One turn sends every row of this set to another row. A few are shown first. Where does it send the rows asked after them?
q744: [1 2 29 -3 5 -3 -16 12 -23 -5 -11 -3 15 18 -1 -10 -10 4 -13 1 13 1 -11 -7 -14 6 10 -13 25 -28 -7 3 7 30 38 -1 -3 -7 -4 23 -3 -8 1 21 2 24 -10 0 -12 -4 0 1 -8 -6 -26]
q733: [0 8 29 -4 15 -3 -10 4 -9 -33 -23 1 22 10 6 -23 -7 2 -22 0 14 1 -11 -5 -23 8 -6 -8 21 -28 2 -17 -4 18 20 17 -4 4 -5 32 9 -34 -2 21 -1 25 -5 2 0 3 0 -12 -17 -12 -11]
q879: [2 7 9 3 1 -14 -10 20 -6 -12 -6 9 2 27 0 -19 -2 9 -13 17 10 -14 -2 -18 -15 23 -4 3 32 0 10 4 8 23 24 0 -11 -4 -4 25 6 -15 8 -8 2 19 7 10 3 -3 -10 -30 -6 -18 16]
q469: [-11 12 5 -8 -6 -8 -16 15 -7 -19 -11 -3 23 14 13 -18 6 13 -14 -8 17 2 -11 -17 -4 13 9 -4 14 -21 13 2 6 31 22 10 -4 -10 0 12 -4 4 11 34 -12 34 -1 2 -7 -14 16 -9 -8 -8 -7]
q304: [16 2 24 8 5 -15 -20 9 -17 -28 0 15 29 7 -4 -32 8 8 -14 17 8 -15 -4 -14 -18 21 -5 -6 16 -11 16 -13 -8 -3 4 -13 1 1 12 25 4 -12 5 0 -7 11 2 17 -2 -12 -11 -27 -15 -5 4]
q835: [6 -1 11 3 -11 -17 -21 28 -6 -21 7 2 20 9 -1 -19 15 9 -4 7 2 -6 1 -25 -7 25 -21 -11 12 -13 1 -3 0 0 13 1 -14 -17 6 13 3 9 11 -5 -2 37 3 9 9 -6 5 -31 -14 14 3]
q33: [5 3 27 4 -6 -9 -11 22 -20 -12 14 10 22 2 -13 -33 7 10 -20 9 14 -10 4 -3 -29 18 -11 -17 20 -6 -8 -2 -2 -6 4 2 9 -5 4 20 -5 -18 -3 -7 -1 23 -5 16 6 0 -9 -27 -16 -2 1]
q73: [6 1 30 10 9 -18 -21 21 -19 -19 4 2 24 2 13 -22 4 4 -6 15 5 -11 -5 -7 -23 29 13 -1 21 -7 7 -6 -3 22 8 -10 -3 11 8 23 -1 -8 5 -5 -14 6 -5 18 -3 -8 -14 -32 -19 2 0]
q951: [8 5 22 6 10 -16 -20 9 5 -36 13 -3 24 -2 8 -17 16 11 -5 15 2 -7 0 -20 -1 24 -20 -3 17 -14 -17 -7 -6 8 27 1 -2 -11 3 11 2 6 5 -10 -1 43 10 14 8 3 5 -34 -17 -1 12]
q715: [-10 -9 20 13 7 -15 -16 -10 7 -29 -4 -11 27 17 10 -23 -3 15 -18 10 9 13 -5 -20 -14 23 3 3 10 -10 9 -27 12 31 33 -1 8 -1 13 27 -7 5 5 12 -24 29 7 4 -19 -15 14 -15 -2 -4 -3]
q135: [-21 5 42 9 12 2 -29 3 -14 -8 -22 -16 21 11 -13 -7 10 -10 -23 13 12 -8 -2 -5 6 4 -18 -7 17 -22 -4 -15 9 18 17 21 18 6 -8 31 -6 -4 13 -8 -20 28 2 10 -14 -5 5 -19 0 -11 7]
q836: [14 6 20 14 -2 -12 -15 22 -1 -22 9 15 26 14 -1 -22 15 20 -17 14 -5 -9 1 -26 -18 24 -24 -18 14 -8 -2 -14 2 -5 9 -1 7 -14 19 22 12 -14 2 -4 -4 31 -3 13 -10 -7 -10 -26 -13 2 -4]
q617: [-14 -2 44 10 10 4 -9 5 -24 -6 -26 -11 17 4 -18 -9 16 1 -25 15 16 -2 -4 -6 2 6 -16 -15 25 -24 -1 -14 -1 7 13 6 15 4 3 33 -3 4 10 -7 -8 24 -4 23 -15 -16 7 -7 -3 -9 14]
q361: [-24 -3 21 14 13 -18 -15 -10 2 -29 0 -5 23 19 13 -15 5 24 -21 0 15 13 0 -14 -18 13 -18 -14 18 -15 -2 -29 1 19 16 16 33 -6 3 27 -5 -8 0 14 -16 33 -1 14 -7 6 4 -17 -21 1 5]
q275: [19 -4 25 -14 18 17 0 15 -2 -15 -10 -2 17 9 0 -11 -13 15 -21 24 20 6 3 -8 4 20 -23 -8 15 -28 13 -27 7 15 16 9 7 -1 -1 30 -1 -6 0 -8 -7 32 -7 16 -8 -11 9 -7 -11 -16 10]
q536: [14 1 19 13 -10 -26 -22 8 -13 -18 -1 9 24 4 9 -27 13 18 -14 14 0 -16 0 -14 -9 16 -14 -6 22 1 10 -2 0 -5 12 -4 -12 -11 22 15 -1 1 18 3 -8 36 -5 10 -6 -17 7 -26 -13 -4 -4]
q623: [2 -7 17 5 2 -2 -10 -2 -5 -17 -5 -13 24 20 -15 -11 9 -21 -22 -1 11 8 -4 3 -13 -2 -9 -14 21 -31 -13 -6 -1 14 23 -1 3 9 4 17 -14 -24 4 -6 2 25 -3 14 -4 13 1 2 -16 1 0]
q18: [-16 -1 33 -8 5 -14 -16 15 5 -13 -21 4 14 33 -3 -1 8 14 -20 27 2 6 -11 -13 -4 9 -27 -19 19 -20 7 4 1 29 7 11 7 -11 12 31 -7 5 16 -6 -7 18 -9 24 -3 -25 17 -9 -7 7 8]
q243: [-18 -5 15 6 5 -17 -17 3 -3 -27 -14 -2 21 15 13 -23 -5 14 -24 13 10 4 -9 -20 -20 20 -7 -5 6 -27 11 -32 7 26 24 2 2 3 19 27 12 -12 7 30 -16 33 -6 6 -12 -12 11 -17 -4 -4 -15]
q183: [-3 4 14 3 -3 -5 -11 3 -1 -16 2 -17 30 25 -10 -3 20 1 -20 -3 9 6 -8 -23 -4 6 -1 -14 15 -31 -12 2 6 32 30 4 -1 -15 -7 8 -17 6 12 8 -5 21 2 17 -2 -1 -12 1 -12 17 3]
q488: [-6 -7 20 13 2 -14 -13 -22 3 -29 1 -7 28 13 1 -17 14 14 -35 6 9 10 -4 -8 -26 5 -19 -11 15 -30 -6 -23 -4 18 12 11 20 0 14 23 -5 -19 4 9 -11 25 -8 23 3 5 -4 -5 -20 6 4]
q530: [2 -3 42 1 14 13 -14 8 -8 -26 -13 -3 20 14 -1 -1 6 -2 -33 0 3 19 -12 -14 6 24 7 -2 16 -9 -5 -5 -3 20 11 11 9 -7 -2 11 -9 6 25 -16 0 16 0 15 2 -21 17 -14 -10 3 1]
q687: [2 14 21 14 5 -16 -24 9 -9 -17 -6 7 25 -2 26 -18 16 7 -4 6 1 -18 -2 -10 -4 15 -16 -4 37 1 7 -1 -1 -2 22 -2 5 -1 13 25 -1 -10 8 2 -4 35 3 17 -16 -8 -1 -28 -17 -18 -5]
q453: [-4 -10 8 21 -8 -11 -13 11 -20 -11 4 -4 4 9 -12 -23 16 8 1 13 7 -8 5 -20 -23 27 -17 -3 24 -11 -11 -1 2 21 15 0 5 0 14 11 -5 9 4 -9 14 26 15 10 -1 4 3 -19 -4 -12 10]
q711: [0 11 13 4 -4 -6 -9 3 -5 -8 -17 -19 24 20 4 -21 16 8 -9 1 12 -1 -11 -12 -6 10 4 -6 27 -20 10 16 10 34 25 11 -4 1 -13 12 -15 9 0 22 -19 27 4 4 -18 -11 11 -4 -12 -13 11]
q593: [1 0 20 2 12 -1 -6 8 -9 -4 2 -17 16 31 3 1 13 7 -9 7 10 4 -8 -17 2 8 -4 -24 18 -32 -9 2 0 35 32 6 5 -4 -22 7 -4 -4 -1 11 -10 19 2 9 -6 6 -7 -11 -21 8 8]
q810: [-10 -7 27 16 8 -6 -9 9 -12 -24 -4 -10 19 25 6 -8 -1 -14 -14 9 7 14 -12 2 -19 12 -11 -16 27 -28 -14 -12 -8 18 16 10 8 23 6 15 -10 -27 1 -2 3 30 -7 -2 -9 14 9 -9 -23 -1 -3]
q802: [4 12 25 9 8 -9 -22 26 2 -21 12 4 31 19 -2 -19 16 4 -2 9 -13 -10 -5 -18 -24 23 -25 -9 27 -12 -13 0 3 14 10 -9 14 3 17 26 4 -12 -9 -12 -3 23 -7 19 -13 -8 -9 -23 -16 0 -3]
q387: [9 8 30 2 0 -14 -14 15 -17 -12 3 13 18 19 -19 -28 -4 -3 -23 16 9 -9 -3 -13 -16 20 -4 -4 27 -3 3 2 5 3 24 -6 -16 -5 -3 22 -2 -18 11 -8 5 21 0 12 6 -9 -14 -31 -3 -3 3]
q722: [-17 -4 1 4 -15 -7 -8 3 20 -20 -1 -21 31 24 -1 -20 19 13 -29 2 2 8 -5 -18 -16 13 -17 -5 11 -15 -4 -13 9 24 19 5 7 -12 17 16 -14 -9 14 6 -9 40 -6 14 -12 -13 10 -4 -15 5 3]
q462: [-13 1 32 -15 -1 -8 -26 8 5 -9 -16 -3 13 30 4 -8 5 20 -18 33 6 -2 -11 -1 2 4 -23 -8 11 -20 -1 2 2 42 12 24 11 -7 10 26 -13 0 19 -5 -10 23 -7 6 -13 -9 12 -8 -18 -8 11]
q358: [-4 -1 21 -1 12 5 -9 19 -10 -7 -13 5 27 14 12 -3 -9 10 -15 -3 11 3 11 -4 5 22 -17 -18 24 -19 11 -11 21 19 9 19 10 -14 3 17 -30 1 13 -1 -10 22 2 21 -3 -14 24 -16 3 -5 -15]
q449: [8 -7 40 11 15 -2 -5 -7 -13 -9 -1 -6 23 24 9 -2 -9 -2 -12 14 5 0 -6 -3 -19 6 -3 -9 29 -29 -6 4 7 30 36 0 -3 6 -5 18 -18 -18 -1 9 -8 15 -6 -7 -9 -5 -1 -2 -11 -4 -16]
q140: [9 -4 28 4 -1 -6 -7 23 -20 -25 -17 -3 16 4 12 -13 4 17 -25 26 5 17 -11 -14 -12 27 -20 -18 18 -25 10 -16 2 31 1 33 -6 13 17 15 -13 11 12 8 -9 25 -1 20 -11 -11 6 -5 1 1 0]
q594: [2 9 38 0 -7 -2 -36 9 -14 -15 -8 -4 16 26 -2 -2 -8 -1 -23 14 3 15 -16 -11 -2 13 -10 7 33 -23 -6 -2 18 27 9 25 24 4 3 30 -9 8 -4 -3 -17 27 -7 13 -5 4 6 -7 -3 -15 -14]
q291: [6 2 41 8 18 2 0 2 -7 -23 6 -1 10 7 5 -4 13 10 -34 16 8 4 4 -17 -8 8 -18 -14 3 -11 11 -5 7 18 0 21 12 8 13 20 -5 -18 18 -1 -8 28 -4 4 2 -27 16 9 -8 -2 9]
q969: [-4 -1 43 5 9 15 -27 7 -10 -25 -16 -11 22 20 3 -1 10 4 -21 5 -2 11 -12 -16 -2 20 -2 1 13 -9 -11 -9 0 40 9 27 10 -6 0 15 -17 -2 23 -12 -3 8 8 0 -9 -9 5 -15 -14 1 -12]
q889: [6 -2 17 11 -11 -6 -18 14 -26 -1 13 16 9 14 -11 -21 8 4 -8 3 12 3 3 -15 -10 25 -7 -11 25 -14 -4 2 1 4 18 -3 0 -11 7 6 -2 2 9 -9 15 25 8 14 7 2 -7 -30 -3 1 1]
q480: [4 5 24 7 -9 -11 -20 7 -21 -10 3 4 18 12 -4 -22 10 15 -5 3 5 -12 1 -26 -17 20 -16 -2 28 -4 12 11 7 5 18 0 -14 -25 0 21 -7 2 12 2 11 21 3 6 11 -21 -4 -21 -11 2 -7]
q547: [-7 0 23 -6 12 -2 -23 16 -7 -15 -3 -3 23 22 14 -3 -4 3 -7 8 9 -4 11 -8 8 9 -17 -8 8 -23 8 -10 26 32 4 25 10 0 -1 17 -30 -3 15 4 -21 17 10 7 -1 -1 18 -11 -6 -4 -12]
q337: [8 -6 36 -12 13 20 -17 8 0 -13 -5 -22 23 5 6 -16 -11 14 -21 21 15 3 -5 -6 2 15 -17 11 10 -19 2 -27 8 23 14 23 17 -6 -10 28 -6 -6 3 -3 -10 29 -4 6 -10 -1 2 -13 -20 -17 5]
q660: [7 15 41 0 -2 -1 -14 20 -22 -24 -5 -4 17 10 -9 -3 -7 0 -34 7 6 17 -11 -20 -7 22 -13 -8 32 -25 -2 -3 18 14 13 22 13 4 -5 34 -9 13 -10 -1 -13 28 -11 19 1 -14 8 -2 0 -9 -9]
q923: [-13 7 29 6 15 -13 -12 -6 6 -44 -23 2 32 22 8 -21 -6 1 -17 9 11 8 -11 -4 -28 13 -21 1 36 -24 5 -13 -2 18 16 18 5 10 -4 34 -8 -19 0 11 -9 27 -5 2 -8 2 3 -15 -19 -9 6]
q533: [0 5 30 16 -2 -26 -16 7 -15 -24 9 -10 8 1 10 -16 4 14 -6 19 9 -16 5 -33 -21 27 -12 4 22 -4 5 6 13 12 30 4 -4 -10 1 35 -3 3 4 1 5 29 6 3 13 -15 2 -15 -17 -6 -9]
q875: [-15 4 10 10 -12 -8 -8 17 9 -15 2 -29 17 29 -1 -18 16 10 -21 2 5 15 -11 -25 -10 21 -3 -12 10 -5 -4 -4 16 31 24 10 11 -2 5 19 -5 -4 -1 5 -13 42 0 2 -21 -11 20 -3 -15 -2 2]
q155: [-2 2 32 10 -2 -4 -14 20 -13 -18 -14 -14 18 13 8 -17 7 11 -21 32 1 4 -11 -18 -1 18 -23 -7 10 -24 3 -22 14 35 9 38 0 13 14 20 -13 1 14 12 -8 24 7 7 -24 0 -7 -3 0 -8 3]
q848: [1 5 38 8 8 3 -24 -4 -10 -24 16 -8 9 13 5 -6 10 3 -27 19 9 -1 -6 -17 -2 7 -18 1 -3 -21 11 -8 7 28 7 22 25 15 11 25 -1 -8 8 1 -14 23 1 -7 -4 -17 10 6 -9 -12 9]
q916: [1 5 24 12 6 -13 -5 17 -9 -9 23 6 19 8 -5 -20 11 18 -16 3 6 -16 11 -2 -24 14 -4 -11 24 -2 -15 6 7 24 6 9 6 -4 0 9 -10 -19 1 -9 -13 21 -2 15 10 2 -9 -30 -4 -5 14]

q480 moves to q33
q923 moves to q875
q73 moves to q951
Now these:
q969 moves to q337
q275 moves to q18
q623 moves to q243

